Input: [106 134 122 126 104 116 117]
Output: 116
Input: [120 144 130 100 113 139 120]
Output: 139
Input: [151 122 115 103]
Output: 115
Input: [132 129 152 139 112 125]
Output: 112
Input: [122 121 108 103 131 134 120]
Output: 134
Input: [136 152 116 114 121 119]
Output: 121
Input: [140 142 141 132 102 143]
Output: 102
---
[119 107 131 106] result: 131
[142 153 130 132] result: 130
[105 120 124 123] result: 124
[130 152 129 103] result: 129
[135 128 100 128] result: 100
[107 107 137 103] result: 137
[109 135 118 150] result: 118
[108 128  98 152] result: 98
---
[[121 123 145 120 133 117 135 126]
 [119 128 113 119 133 127 137 120]
 [120 136 122 143 106 137 140 128]
 [119 132 117 128 124 131 139 122]
 [129 131 109 130 133 134 129 116]] yields 120

[[113 111 127 122 129 129 131 127 131 118 127 126 126 124 124]
 [137 133 118 127 126 137 127 128 127 130 130 129 134 129 130]
 [112 123 121 133 128 120 128 130 134 131 127 131 135 129 128]
 [122 133 120 130 128 123 130 126 126 136 126 125 123 125 127]
 [134 151 129 129 131 116 118 124 129 134 130 128 123 132 134]
 [123 135 126 132 127 132 134 132 123 125 128 128 141 130 131]
 [132 130 118 133 129 110 125 127 128 125 122 124 125 127 125]
 [131 128 122 115 129 121 120 117 126 131 132 128 125 120 143]] yields 130

[[131 132 135 136 146 126 126 138 139 142 128 129 130 128 138 141]
 [127 127 139 134 126 119 125 124 128 122 131 125 122 128 131 127]
 [123 133 141 145 137 130 129 127 140 117 123 132 139 121 137 126]
 [122 129 117 133 154 113 131 127 118 138 134 124 142 117 146 152]
 [129 118 128 117 130 131 133 137 135 130 126 133 127 126 124 126]
 [123 133 133 142 121 129 130 113 124 128 133 124 134 133 121 140]
 [121 119 111 130 126 134 133 111 116 130 122 127 125 126 120 137]
 [127 131 133 125 126 118 120 126 150 116 113 126 122 131 118 139]] yields 127

[[140 127 127 133 132 122 136]
 [134 130 112 138 144 130 106]
 [109 135 148 127 135 134 144]
 [139 132 131 121 115 129 120]
 [144 141 118 129 127 133 127]
 [121 125 104 116 127 135 136]] yields 106

[[136 115 118 130 133 136 120 125 124 126 121 119 126 132]
 [136 110 119 131 132 133 124 123 124 126 123 120 126 128]
 [134 133 117 129 128 135 115 128 129 130 114 125 127 136]
 [132 140 120 128 122 126 118 127 132 132 112 132 130 133]
 [136 121 117 129 132 137 117 127 125 127 119 119 126 134]
 [134 107 120 132 131 129 128 122 124 127 125 123 127 125]
 [133 138 118 129 125 131 116 128 131 131 113 128 128 135]
 [136 127 117 129 130 137 115 128 127 128 116 121 126 136]] yields 128

[[131 126 112 125 124 121 118 131]
 [130 135  99 136 127 144 129 127]
 [119 126 125 130 128 128 133 129]
 [112 131 124 126 139 128 149 121]
 [129 133 108 132 131 144 131 128]
 [135 126 123 128 148 122 118 132]
 [122 125 134 133 132 131 123 120]
 [129 131 106 131 132 136 129 123]
 [136 133 134 125 117 132 127 125]
 [134 135 141 147 110 134 127 137]] yields 127

[[139 139 139 138 135 131 127 122 117 113 109 107 104]
 [140 139 137 135 131 127 122 117 113 109 106 105 104]
 [135 131 127 122 117 113 109 107 105 104 104 106 107]
 [127 122 117 113 109 106 105 104 104 106 107 109 111]
 [131 127 122 117 113 109 106 104 104 104 105 107 109]] yields 104

[[145 126 124 127 137 115 119 152 127 124 114 123 142 129 120]
 [139 129 122 129 117 135 139 116 137 126 129 125 138 126 122]
 [140 137 126 126 117 128 131 116 134 128 125 121 138 135 128]
 [140 137 126 129 121 131 134 116 135 128 127 127 138 136 126]
 [137 131 126 127 117 128 134 121 135 127 123 123 141 129 126]
 [137 134 122 130 121 138 127 126 135 128 125 119 136 131 127]
 [145 134 129 129 117 131 134 116 136 127 127 127 139 135 124]] yields 122
---
Q:
148  136  146  117  131  118  129
134  128  129  106  125  121  124
146  124  147  117  137  138  120
A: 137

Q:
136  123  137  109  117  128
151  121  127  136  141  122
140  133  117  116  123  138
A: 116

Q:
128  150  130  106
127  155  123  130
128  126  125  118
A: 126

Q:
126  100  148  139
143   99  142  144
107  155  125  114
A: 155

Q:
148  102  120  129  148  134  137
127  109  139  126  129  123  143
127  138  126  123  116  125  150
A: 116

Q:
126  127  106  126  125  132  131
130  128  129  127  129  133  115
126  128  129  136  127  129  127
A: 127
---
[[136 123 133 145 121]
 [137 118 117 132 126]
 [150 124 120 125 141]] gives 117

[130 124 129 121 156] gives 129

[112 135 128 100 127] gives 128

[130 107 133  99 140] gives 133

[120 106 115 132 116 139 128] gives 132

[103 125 117 133 147] gives 117

[[121 126 127 123 133]
 [134 135 118 114 126]
 [129 141 113 100 131]] gives 118

[153 109 146 140 110 116 110] gives 140
---
136,121,105,128,130,124
133,120,112,135,132,125
130,126,114,125,126,139
ans = 136, 139

117,151,116,126,132
133,117,103,134,128
120,111,128,109,149
ans = 117, 149

143,150,138,131,152,120
136,113,115,147,118,141
ans = 143, 141

107,120,111,144
107,125,130,126
156,118,106,116
ans = 107, 116

125,113,135,132,106,143,141
115,115,137,127,109,145,133
113,124,140,125,110,140,129
ans = 125, 129

107,112,109,125,113,108 ans = 107, 108

135,135,114,153,146
110,119,139,110,129
ans = 135, 129

123,124,127,143,123,133
128,130,111,139,133,119
138,140,135,105,126,113
ans = 123, 113

122,118,139,140,126,105,151 ans = 122, 151

113,129,124,123,125
146,117,123,119,104
144,100,128,126,114
ans = 113, 114
